Rows are one point carried round by a steady rotation, each followed by how many steps it has turned.
The counts run from 0 to 322.
1,-24,-7,25,16,10,-27,32,-17,8,7,-15,-4,-11,-41,17,-48,-1,-2,-31,-24,-6,12,18,9,-41,8,-35,6,7,-7,14,29,49,54,33,-20,48,12,-31,8,-8,27,0,-1,17,-15,-5,-11
260
31,-17,-21,-11,-22,-14,-41,17,6,9,-3,19,8,-8,8,27,-6,39,36,8,-38,-17,33,10,18,23,-3,-22,-10,24,-26,-15,24,-8,66,-40,1,36,3,5,-1,10,25,-10,8,-30,-7,-2,-37
89
4,5,7,-17,-41,-3,43,-18,22,-1,11,17,3,4,15,-35,24,63,13,53,35,3,-11,-25,-7,7,-9,-15,-14,15,-18,-4,-40,-8,45,0,-9,-24,-25,-10,-13,47,-5,-24,-5,4,-18,9,12
202
34,-5,-36,34,-18,-15,-12,24,-4,22,4,14,35,-4,8,11,-26,-5,16,3,-19,-13,5,40,27,24,-22,-1,-7,12,-32,-21,36,29,61,-14,-16,17,-4,2,10,11,23,-23,29,-25,-42,-10,-32
91
22,38,33,-29,36,-8,-16,17,10,4,-1,7,-13,42,24,-45,15,54,18,33,-13,1,27,-7,-22,20,27,-39,4,2,28,10,7,10,30,-9,41,2,-18,4,-6,20,33,-21,-15,-11,18,18,-7
169
41,-2,-34,21,-44,-11,-28,20,-40,-5,7,21,10,-16,-13,12,-30,-33,16,-24,-17,-32,7,23,23,14,-15,1,-29,4,-42,-19,8,22,27,-31,-19,1,-6,-25,5,-8,-9,-9,20,-23,-41,6,-39
226
31,27,25,-29,23,16,-31,11,0,-20,-3,-6,-55,38,0,-9,17,42,11,22,-34,-1,39,-14,-32,17,53,-23,-15,11,3,30,-15,5,2,-30,47,-17,-3,-13,-26,9,18,-5,-9,-13,23,21,-27
152
-4,17,8,-4,33,12,1,13,32,-18,-1,-11,-11,44,-23,-5,1,34,20,53,-29,11,3,-5,-19,27,40,-17,-44,29,15,55,3,23,25,7,5,-42,10,-13,-13,32,18,-17,11,-12,-31,-22,-25
3
-6,33,43,-18,25,29,12,-10,7,-10,7,16,-42,36,-23,-37,27,60,11,30,4,10,0,-25,-32,3,31,-35,-18,1,23,35,-24,17,23,26,19,-28,-28,-31,1,34,-3,-5,-13,2,-4,6,18
285
49,8,2,-20,-29,-58,-40,-3,-44,-26,11,-9,-9,-37,3,-27,-36,-6,-1,-20,-18,-43,2,-3,25,12,-13,11,-15,-13,-42,-26,9,24,19,-13,-12,31,-10,-28,-1,-1,7,3,-4,-3,7,13,-1
79
-5,-18,-5,20,28,33,8,30,-6,0,0,20,9,23,-48,21,-23,4,14,2,15,1,-15,4,2,-28,8,-49,-30,-3,36,19,-1,58,38,38,-31,-7,0,-32,20,2,-1,-6,-9,9,-45,-9,-3
275
-4,-32,-17,26,-37,-24,-7,35,-14,3,-2,11,32,-11,-29,35,-52,-14,-14,-48,-14,-11,1,26,-12,-4,-2,-3,-11,8,-29,-5,-5,28,39,30,-23,8,4,-20,9,-5,2,-17,5,1,-59,4,-14
110
16,-1,-17,10,2,29,30,30,11,19,-14,43,33,41,10,-6,17,21,15,47,52,-2,-9,14,-5,-9,-2,-57,0,1,28,-8,-6,27,41,16,6,-23,-15,0,3,15,10,-29,-13,0,-43,12,-6
39
38,14,6,-32,-8,-40,12,9,19,-23,2,-26,-10,24,26,-38,8,43,-5,65,15,-5,-9,-4,-5,29,17,-6,-17,19,-24,4,-24,-10,5,-19,22,-41,7,14,-36,21,37,-30,-7,10,3,10,-25
318
46,22,16,1,-6,8,-3,6,-42,-36,8,-34,-59,8,-24,-31,-14,-1,-37,-8,17,-15,-9,-5,-8,-35,35,-19,4,-7,-22,7,-28,37,-15,3,12,-14,2,-35,-28,-16,11,10,-2,37,22,35,-9
297
42,32,17,12,17,21,-9,-1,-45,-22,18,-25,-48,18,-26,-43,-16,-13,-20,-10,23,-16,-15,-2,2,-39,18,-31,-8,-20,-10,7,-8,60,4,13,-1,-1,-6,-45,-11,-15,3,9,-8,36,18,19,1
296
26,17,-9,24,-1,56,-4,41,-6,10,-12,36,-12,41,-5,17,22,5,23,10,11,-7,24,19,-33,3,33,-51,-2,10,8,3,-13,26,23,-11,28,-29,-19,-15,-12,-6,0,-19,1,-20,-30,31,-44
289
50,-14,-24,-13,-27,-2,-4,34,-25,-15,-24,47,21,3,2,3,2,-12,19,17,49,-32,-3,-7,21,10,-10,-53,-40,-15,3,-35,-18,32,24,-18,-17,-17,-8,-10,13,-4,-22,-14,-42,-5,-32,22,-8
58
3,29,24,-6,4,-8,-22,3,8,-13,7,-17,-25,46,-13,-11,-2,21,-1,8,-51,3,15,8,-45,46,38,14,-22,20,-11,48,-18,6,-3,-7,36,-39,-6,-4,-15,22,26,-12,19,-25,-24,13,-31
1
-6,-8,-1,23,31,19,-30,26,-6,18,15,13,9,4,-39,9,-43,7,17,-19,-31,-5,4,19,13,-19,6,-39,-13,-1,18,10,38,51,58,29,-29,43,3,-30,27,-4,20,-1,2,8,-30,-19,-6
259
4,-10,25,-9,-31,-45,-11,-13,-3,-2,33,-48,-26,-31,-10,-35,-43,41,-15,-12,-45,-1,2,1,-1,-9,3,25,19,15,-53,15,-2,5,39,13,-13,40,-1,-24,-13,31,29,-1,21,17,6,-3,10
98
-15,11,34,-24,17,-38,-17,-21,11,-17,37,-35,-22,-3,-30,-34,-32,46,-9,5,-46,6,-16,-18,-4,12,9,21,-15,8,-9,34,7,17,28,32,-24,11,-1,-29,1,42,22,-3,14,6,2,-18,21
249
34,1,18,5,-43,-20,15,-18,-35,-5,20,-18,-23,-28,5,-54,-14,34,-28,-7,35,-16,-10,-1,7,-32,-14,-11,36,-6,-40,-22,-18,24,31,13,-8,28,-19,-38,-9,13,8,-2,-3,38,19,30,21
197
55,34,4,-6,-55,-32,2,-6,-37,-17,12,-8,-15,-9,18,-60,-12,-14,-29,-7,24,-31,-12,1,-7,18,2,24,0,-13,-47,-17,-30,21,-8,-18,5,-21,-24,-29,-17,5,-8,-13,16,3,-4,33,-7
64
25,-1,5,-30,-42,-66,5,-16,10,-26,15,-38,-3,-9,19,-32,-20,37,-8,28,-23,-12,-5,-3,-3,38,3,38,-16,21,-67,5,-28,-21,17,-17,3,-20,8,-4,-25,34,22,-19,11,1,-9,1,-9
83
-13,13,30,-11,-22,-10,18,8,-11,-26,2,-22,-30,22,-32,-17,-14,15,-38,-16,11,12,-15,-7,-47,-6,37,-1,-11,5,-18,37,-57,21,-14,40,13,-39,-1,-26,-20,6,2,-15,-19,24,-26,25,2
282
24,-12,-14,19,11,-9,-24,49,-19,-19,-10,-28,-7,14,-22,23,-55,-24,-21,-20,-12,-10,-5,29,-4,-9,28,-19,-11,3,-1,20,1,51,9,17,11,-13,38,-10,-7,-32,42,-11,-4,18,-34,12,-41
10
47,9,-1,-18,23,-27,-14,11,-33,-33,6,-26,-18,3,-3,-49,-25,-16,-25,22,23,-27,-26,-10,35,-19,-2,-32,-18,-26,-5,-9,5,59,2,5,-19,-11,8,-29,-4,-12,23,-2,-26,41,15,4,3
312
42,-32,-25,2,-19,20,-26,10,-16,-11,-1,22,-16,-22,-18,35,-6,9,41,6,-16,-30,22,1,42,-8,-11,-38,-34,17,-44,-12,19,11,53,-45,-19,30,3,-25,-1,8,-11,1,5,-16,-8,-4,-28
224
3,19,9,7,-9,37,-2,16,6,-11,-7,35,-23,48,-23,22,10,19,19,11,-18,4,20,1,-48,25,38,-16,-35,29,-2,32,-32,4,11,-11,26,-43,-15,-9,-9,15,-7,-21,11,-27,-50,9,-36
137
14,27,17,-10,-62,-30,27,-8,-11,9,7,6,-3,3,23,-54,17,35,-16,3,26,-8,1,-11,-36,23,-6,13,13,9,-39,-15,-49,-9,21,0,22,-16,-37,-11,-16,37,0,-29,10,-8,-16,35,10
200
